One turning vector, and how many ticks it has turned
The counts run from 0 to 142.
[123 163 123 117 155  97  70 110 164 105 119 161 127 124 117  94 129  99
 161 137 164 145 131 117 180  68 196 108 118 113 162 146 131 158 140 145
 140 149 171 110 145 136 175 118 113 146 153 126 145 120 126 127  72 116
 128 136 140 142 157 106 101 129 165 102 143 125 153 134 115 147 168 147]
49
[139 121 119 121 149  98 130 126 136 157 113 164 142 117 154 109 149 135
 112  85 114 115 128 140  97 162  86 126  67 107 136 157 165 138 111 171
 122 138  86 158 117  80 114 138 149 106 156 132 172 138 144 140 179  79
 102 141 129 158 133 117 122 152 140 107  71 170 141 143 130  77 135 174]
6
[101 141 142 161 144 110 107 126 182 162 155  63  93 133 114 126 137 110
 212 137 145 131 115 107 102 200 154 112 177 134 164 122 137  76  94 114
 158 112 132  97 131 126 108 177 138 111 103 127 122 133 124  95 104 143
 165 115  86 135 122 144 124 129 144  97 123 166 122 147  92 116 108 103]
70
[149 149  84 121 116 142 126 106 169 163  98 125 179 141 188 123 133 125
 127 103 127 149 132 116 123 144  94 184 119 126  83 177  90 104 137 137
 129  85  92 124 109 178 119 103 120 170 135 131 147 111 111 109 127 115
 137  89  90 156 121 111 120 141  94  90 117  74  87 160 138  96 133 180]
113
[111 157 126 135 118  99  92 108 132  85 123 105 155 114 100  94 117 123
 160 153 121 148 149 108 185  65 180 104 117 142 100 147 144 153 117 132
 143 142 167  69 135 118 156 107  75 126 116 112 205 149 156 141 109 144
 163 117 124 102 146 116  99 128 135 126 146 123 174 134 101 108 126 154]
51
[157 135 129  75 102 107 139 121 169 144 101 158 161 126 144 144 142 120
 169 121 147 140 132 137  82 141  94 173 108 113 157 164 100 165 141 143
 176 126  91 163 118 141 187 125 152 150 159 135 147  92  90 117 131  99
  97 127 112 125 118 106 172 147  91 119  96  99 100 104 183 145 143 126]
18
[127 126 120 112  99 129 172 128 123 160 112 135 201 149 141 124 135 137
 121 117 153 130  91 149  97 134  60 156 128 127  90 176  74 108  94 123
 139 103  91 179  87 153 147  97 113 185 140 102 107 116  99 134 122  92
 114 132 135 129  97 135 133 147  81 145 124  85 127 122 171 122 153 134]
14
[126 117  79 152 148 169 146 169 147 147 120 110 140 106 104 138  91  98
  94 116 170 151 162  87 163  68 121 168 138 134  86 118 116 150 148 119
 139 115 168 110 136 130 104 108 122 106 156 124  76  93 173 134 129 108
 151 153 128  97 121 101 134 139 144  84 160 136 147 160 119 190  85 116]
42
[117 113 134 115 160 147 131 101 100 119 125 146 139 110 164  98 161 132
  70 170 120 157 210 135 135 162 158 133 122  84 148 114 128  94 118 134
 101 124 108 122 132 184  73 124 190 135 105 109  96 176  99 139 138 137
 133 139 121 185 145 127 141 117 134 131 103 109 137 131 148 107 147 124]
95
[155 124  88 113 156 127 121 151 142 160  89 136 147 120 179 118 115 123
  90 129 134 176 148 143  93 135 106 168 128 120 104 121  90 141 112 118
 129  68 106 134 133 180  63 105 106 153 156 119 112 153 116 123 115 101
 103 107 129 194 123 118 114 187 143 127 110 101 136 149 155  91 119 148]
111
[148 160 121 118 142  85 135  99 203 139  92 159 144 137 134 107 130 134
 148  93 126 114 128 130 127 136  98 157  69 109 102 177 127 172 129 146
 143 131  68 137 113 122 166 106 124 147 159 128 190 110 144 110 151  95
 114  98  90 113 136 122 146 156 102  79  88 133 121 119 127  89 145 188]
118
[112 137  91 136 119 118 190 119 110 132 102 122 171 116 123 110 111 144
  65 121 155 114 143 158 155 106  58 169 125 132  72 173 102 115  92 138
 142 134 137 101  82 123 130 115  96 140 162 101  89 134 118 145 134  90
 121 135  97  92 107 141 163 160  95 120 137 109 160 132 180 112 116 110]
125
[142 100 125 107 115 159 117  92 142 148  95 187 145 120 146 164 164 132
 133  81 122 129 131 116  66 191 157 118  97 105 108 128 103  99 154 167
 148  94  79 151 141 143 126 103 192 113 149 110 151 133 125 109 170 133
 120 150 107 167 137 135 118  92 141  96 102 143 126 134 104 120 167 139]
101
[112 105 117 121  80 157 115 128 133  89  98 150 146  86 100 133 122 124
 137  88 132 156 134 121 146  44  95 116 101 165 111 156 102 152 157 126
 105 109 146  94 154 117 169 129 163 153 149 138 178 116 166 121 152 118
 139 144 144  86 182  89 149 138 116  94 123 148 165  96 139 168 125 122]
36
[109  98 150 104 157 149 150 151 119 154 104 177 144 109 137 122 148 122
 119 136 117 131 153 106 108 167 137 145 120  88 183 123 167 141 145  89
 125 166  92 189 126 119  81 103 182  48 111 168 103 100 151 167 171 138
 135 159 149 143 117 107 127  89 117 139  91 153 109 144 109 142 120 103]
89
[ 74  96 167 122 115 106 115 135  96 137 150 126 154 100 125  98 159 128
 142 168 150 138  93 165 105 140 137  69 142 130 188  94 133 105  74  92
 111 106 139 129 142 131 121 141 138 137  88 130 106 174  76 155 109 109
 104 147 160 176 166  95  99 118 139 173 129 120 157 115 139 102 142 101]
80
[101  97 161 115 103 151 127 152 111 183 126 143 172 101 105 129 123 123
 151 169 161 142 113 136  61 188 188 117 163 110 139 100 118  87 116  91
 152 108 105 167  93 149 134 130 144  78 103 149 119 138 109 153 151 122
 127 137 147 163 115  85 107  89 127 133 115 134 102 146 130 127 110  96]
85
[132 160 137 155 131 142 148 131 158  85 149  67 110 133 101  87 106 129
 126 123 151 117 133 128 161 133 121 126 126 173  96 152  75 142 110  82
 113 139 147 102 123 170 115 124 134 161 138 122 115 135 129 130 108  95
 187 138  97  46 117 142 169 143 134  93 137 136 135  90 115 187  93 135]
139
[120 100 111 126  99 154 104 143 131  97 109 138 131  57  90 150  93 128
 115 109 162 174 142 127 139  60 126 113 105 154 101 144  99 140 149 128
 117 109 155  89 128 119 151 133 140 123 167 146 167 137 171 146 157  94
 121 150 153  94 174  81 139 145 152  92 127 165 180  98 150 168 103 126]
37
[157 152 115 129 136  94 143 128 138 130  98 164 146  97 132 106 118 153
  73 115 149 118 126 152 150 117 107 140  59 115  97 175 149 158 127 148
 129 158 110 141  80  91 130 119  78  94 172 132 171 133 145 150 182  60
 102 122 122 109 133 123 132 164 117  97 101 162 150 111 155  97 106 173]
120
[119 102 125 126 151 117 146 145 128 142 115 105 107 142  95 147 148  97
 156 103 140 104 114 113 121 115 153 143 158 127 111 137 157 106 105 143
 201 132 172 112 149  71 125 130  78  82 147 107  96 106 169 122  96 126
 141 152 112 129  95 165 104 132 145 137 155 168 178 161  87 151 115  76]
58
[ 99 144 107 131 143 102 192 123 140 126 110 139 170 138 125 105 115 142
  81 130 150 123 118 165 157  94  45 162 118 141  74 169  89 147  94 114
 135 133 116 103  88 129 111  99  99 154 169 123 127 150 140 133 142  98
 124 143 115 105 129 142 160 170  90 134 136 121 185 125 147 107 113 113]
124
[155 138 115 130 146 145 108 144 171 119 152 121 117 155 125 116 126  87
 138 125 186 127 132  94 158 101 168 147 117 144 101 117  94 159 143 106
 151 112 163 152 162 163 145 107 111 144 148 121  78  86 143 126  64  94
 147 144 135 110 108  98 116 133 158  70 163 116 119 134  95 198 137 139]
44
[150 121 126 109 122 103 134 123 142 145 107 136 152 136 160  93 161 132
 150  82  77 110 137 128 102 162  96 140  69 108 133 178 172 146 113 164
 134 117  83 173 136  98 121 131 156 123 130 126 167 128 161 120 155 104
 131 106 110 143 122 129 122 134 109 115  69 156 122 133 124  70 130 174]
5
[128 163 148 105 162 101 138 148 181 119 121 141 102 105 116 129 105 147
 147 131 158 163 171 158 113 157  82 142 113 114 149 153  79 189 114  93
 120 143  96 132 132 160 128 109 163 144 181 123 159 164 131 145 148  98
 132 130 116 105 137 144 185 173 124 116  77 164 153  80 146 151 122 143]
23
[102 102 130 104 157 156 135 116  93 112 115 149 146 109 153  82 155 121
  75 153  93 149 191 139 144 146 131 125 121  85 156 114 147 126 124 113
  98 146 110 136 143 156  45 102 180 133 100 133 119 174 120 165 154 138
 153 140 134 191 138 138 135 132 118 167 105 123 144 136 148  99 130 120]
94
[ 84 141 129 147 145 128 139 126 182 192 148  89 128 149 118 119 148 114
 209 116 142 117  74 113 134 200 133 109 177 149 167 143 128  77 119 114
 136 148  96 100 131 110 107 157 144 116 104 149 134 121 128 118 135 145
 182 126 105 122 135 151 119 125 132 112 124 165 115 163  69 119 109 110]
71
[ 98  88 172 110 128 151 156 154 131 159 112 149 156 123 115 112 147 122
 173 115  94 118 156 101  90 163 127 142 136  95 165 130 160 148 145  92
 129 145  82 183 135 117 105 105 185  85  76 146 114  93 159 141 166 146
 165 137 140 133 118 115 126  88  87 147 106 153 112 140  88 129 144 106]
88
[162 131 101 109 123 134 108 116 157 183  90 148 161 129 189 120 143 142
 132  92 143 155  98 128  85 201 156 129 116 114 137 149 124 101 115 168
 144 111  97 158 108 151 103 124 141 132 132 134 153 135  90 142 122  86
 115 115 122 176 122 123  93 138 154 123  90 122  89 170 130 106 126 179]
2
[126 125 143 167 127 145  87 151 154  99 155  87 117 112  91 146  80 117
 145 140 154 149 140 118 126  93 140 136 111 162  82 130  72 154 125  92
 129  67 143 112 137 170 142 105 135 131 146 120 135 137 153 111 129 126
 130 142 121  90 144  80 131 151 124  75 143 133 182  92 124 173 117 131]
39
[107 130 120 114 168 114 132 115 137 146 117 132 101 137 119 155 153  97
 143 120 155  96 103  86 137 113 156 145 129 114 141 124 149 123 105 142
 212 142 167  91 149  95 131 138  67  82 162 136  73 107 137 126 107 125
 126 162  99 128 105 146 110 121 146 155 167 144 164 164  76 146 137  63]
59
[129 148 115  96 101 109 165 111 138 145  84 126 163 141 118 126 142 118
 145 116 169 144  81 160  97 129  83 149 135 164  90 140  80 149 111 103
 199 112 121 120 125 153 163 100  77 163 150 101 131 120  90 127  97  76
 138 145 126  95 106 141 151 169 106 162 161  92 134  97 153 150 117  98]
128
[145 129 118  77 105 115 156 130 133 155 107 146 151 116 130 137 149 128
 137 125 142 144 166 128  71 140  94 196 123 105 125 143 129 158 115 147
 192 109 122 152 120 142 163 140 130 149 150 122 125 111  68 102 135  92
 105 130 104 123  93 106 174 145  94 129  91  94 110 116 190 132 115 118]
17
[ 61  95 137 147  85 138 148 144 100 168 135 132 184  98 117 107 147 118
 157 152 112 145 138 134  97 152 111 135 185 120 148 128 142  72 103  95
 106 100 111 129  89 132 126 138 183 129  78 135 108 136 115 122 159 163
 143 133 132 160 140  90 115  86  91 122 121 135 128 143 152 114 131  82]
83
[ 69 101 173 124 111 119 114 135  84 135 177 128 135  93 123  89 180 116
 122 141 121 113 112 149 127 137 127  74 140 128 187 135 172  87  83 108
  83 125 153 143 146 117 117 156 144 135  84 133  68 138 104 145 124  99
 106 136 155 175 155  94  95 111 123 149 117 141 150 102 158 105 148 112]
79
[129 125  85 138 135 158 183 147 140 111 111 101 134 120 100  80 145  98
 111  94 163 138 144 136 157 117 107 122 141 140 120 106 114 148 126 119
 135 128 173  89 160 116 107 144 140 146 139 120  87 141 134 127 105  89
 192 144 122  84 111 142 160 165 153 117 131 163 131 141 140 197  86  94]
141
[147 155 165 115 114 125 117 125 157  84 100  95 114 102  97 115 102 147
 156 124 110 144 124 119 138 105 112 153 100 164 125 153 117 184 139  87
 134 157 109  99 120 141 157 126 110 144 143 147 194 118 127 117 142 102
 131 129 114  50 144 128 168 154  97 149 109 129 126  70 150 164 102 126]
134
[134 137 205  99 164 152 111 128 120 112 142 152 112 134 147 117 154 143
 112 165 118 116 153 111 124 181 176 108  82  98 170 119 127 134 128  94
 103 167  88 190 138 177  97 104 153 101 105 143 104 132 123 157 146 122
 114 142 121 151 140 100 128 102 114 145  93  98 117 109 117 141 163 136]
91
[150 133 111 120 115 120 170 121 119 123 116 104 145 109 121 125 144 131
  71 127 173 120 131 168 120 121  84 164 137 130  79 164 110 119  92 136
 162 107 148 126  97 144 148 104  92 153 161  88  65 124  88 121 107  73
 111 137 106 108  84 140 146 169 118 105 134 101 156 102 204 138 130 111]
126
[122 169 119 123 140 149 160 137 135 118 130 104 130 116 119 116 100 169
  96 137 152 140 162 151 173 129  85 141 113 141 107 170  80 134 140 109
  87 172  97 114 103 156 103 100 140 153 154 139 132 158 129 159 165  89
 162 125 103  55 126 151 184 161 103 102 107 136 144 106 153 161  95 144]
25
[110 105 193 118 114 144 138 151 124 156 133 114 140 142 101 128 137 122
 175 143  95 125 134  92  86 183 130 137 141 119 134 121 125 128 123  73
 138 117  62 187 115 145 112 104 166  90  82 134 127 100 148 129 152 149
 163 138 126 121  92 100 114  76  66 133 118 131  88 132 101 148 125 111]
87
[149 105 145 103 119 162 122  85 127 139  95 175 153 132 157 162 148 147
 115  90 116 121  91 124  84 163 151 111  79 120 104 130  87 100 158 158
 153 118  63 167 130 141 129  84 151 125 159 126 164 130 148 149 178 115
 127 145 129 148 145 114 107 115 126 132 111 130 119 135  96 127 152 145]
102
[130 145  88 113 140 135 122 128 151 120 104 133 159 145 121  85 128  89
 144 110 124 144 148  88 188  63 131 143 115 132 118 114 154 186 156 130
 156 144 166 103 165 122 126  91  93 146 121 140 138  93 156 136  81 117
 167 129 138 110 121 105 116 149 118 136 158  95 119 164  77 151 109 137]
46
